Each row has a name. Each question is about the rows just above it.

[ 18   2 -19 -35 -40   3  55   0  28 -14  -1  -4 -14  25  -2   0] -> (151)
[ 43   4   6 -38  40  21  -9  48  30  -6  41  39  52 -34  35  21] -> (54)
[ 34 -83  47  -4 -61  37  -2  56 -38   7  29  29  42 -11  49  49] -> (167)
[ 32   1  29  18   1  30  33   6 -52 -28  12  23  15  -1  34  10] -> (40)
[  5 -23  -7  32 -52  13 -26  26  53 -24  -3   8  12  52  -3  11] -> (13)
[ 20 -32  10 -19  31  -1 -17   9 -46  20   5  -7 -16  35   0 -14] -> (74)
[-10   2  16 -26  60  18  -1   3 -54 -13 -12   7  16  34  -5  14] -> (153)
[-15 -55  16   7  40   0  30   4  11 -17  10 -20 -22  -8  -3   5] -> (94)
[ -5  31 -17  19  69 -25  37 -13   1 -11  -4 -15 -41  28  -9 -24] -> (63)
Is [-24  53] printed in one of the named rows, side by side and in this order? : no
Is [-14  26] printed in one of the named rows, side by side and in this order? : no
Is [-28 -52] printed in one of the named rows, side by side and in this order? : no
Among the named rows, does one hold [ 16 -26] next to each other, in this order? : yes
Among the named rows, does one hold [  3 -40 -35 -19] next to each other, in this order? : no
Among the named rows, does one hold [ 5 -7] next to each other, in this order? : yes

[-39  15   7 -11 -51 -11] : (122)
[-10   1   0  -4 -59   0] : (29)
[ 10  -5  -3   2 -15   5] : (28)
[-2  5  3  1 66 -5] : (132)
[-29  12   5  -8 -30  -9] : (146)
[-26  13   7  -6  20 -11] : (31)
Is [ -8 -30  -9] printed in one of the named rows, side by side and in this order? : yes
Among the named rows, does one hold [-11 -51 -12] next to each other, in this order? : no
Does one of the named rows hold [  1 -10] side by side, in this order? : no

[-11   5  -3 -40  -7  10 -23 -24   4   4   2   9]  (67)
[-16   6  -7 -19  -1   3  -7   1  13   8  14   8]  (95)
[ 64 -15  26  83  10  -5  17 -11 -45   6  40 -34]  (130)
[ -7  -1  -4   4   1  -5   9  15   6  -5 -11   0]  (143)
[-16   6  -7 -19  -1   3  -7   1  13   2  -6  11]  (24)
[ 35  -8  14  58   9  -5  16   3 -22   4  22 -18]  (154)
[ 30  -5  13  42   7   0   7  -6 -19   6  23 -13]  (110)
[ 64 -15  26  83  10  -5  17 -11 -45   6 -20  12]  (97)
[ 22  -2  10  27   5   2   0 -10 -14   7  20  -7]  (142)
Is [ 64 -15] printed in one of the named rows, side by side and in this order? : yes
Among the named rows, does one hold [ 23   6 -19  -6   7] next to each other, in this order? : no

[-63 -78  11  62  13  12   0  28   1  -3  26  13  13] = (84)
[-28  48 -42  -4   1  50  26 -13 -20  -2 -27  -5 -37] = (165)
[ 29 -33 -11  22 -17   0  24 -31 -28 -30   3  -8 -19] = (114)
[ 36  -4  -2  48 -26 -63 -18 -15 -11   8  -6  18 -34] = (131)
[ 32 -36  12 -71  30  68 -44 -12   3  14  66 -10  -8] = (138)
[-38  29  -9  -2  -8 -71  15   2  -8 -38  38   3 -28] = (69)
[-33  73  22 -12  -2 -70   0 -15   4  45  46   8  22] = (23)
[-15  49  19  20   5  -4 -17  32  -8 -22 -32  18  19] = (30)
Does one of the named rows hold [ 29 -38] side by side, in this order? : no
Is [ 19  18 -32 -22] printed in one of the named rows, side by side and in this order? : no

[-53   1 -65 -52 -53  41 -26 -26 -53 -55  65  48 -52 -50  43 -26  -5  -5
  -6  66  11  65  -5  13 -65  -5  58] -> (62)
[ 43   0 -55  41  43  37 -27 -30  42  42 -59  38  41  42  37 -30  43  42
  44 -29 -55 -29  42 -55 -51  40  37] -> (75)
[ 48   0  51  47  49 -36  46  49  48  48 -61 -41  47  47 -38 -26 -53 -52
 -53 -24  61 -25 -52  64 -52 -51  61] -> (77)
[ 48   1 -65 -52 -53  41 -26 -26 -53 -55  65  48  47 -50  43 -26  -5  -5
  -6  66  11  65  -5  13 -65  48  58] -> (91)
Among the named rows, does one hold [-53 -24] next to each other, in this order? : yes
Is [65 11 66 -6] printed in one of the named rows, side by side and in this order? : no
Does one of the named rows hold [-51  40] side by side, in this order? : yes
Among the named rows, does one hold [-53  41 -26 -26] next to each other, in this order? : yes
Does one of the named rows hold [ 65  -5  13 -65  -5] side by side, in this order? : yes
Among the named rows, does one hold [ 47 -38] next to each other, in this order? : yes

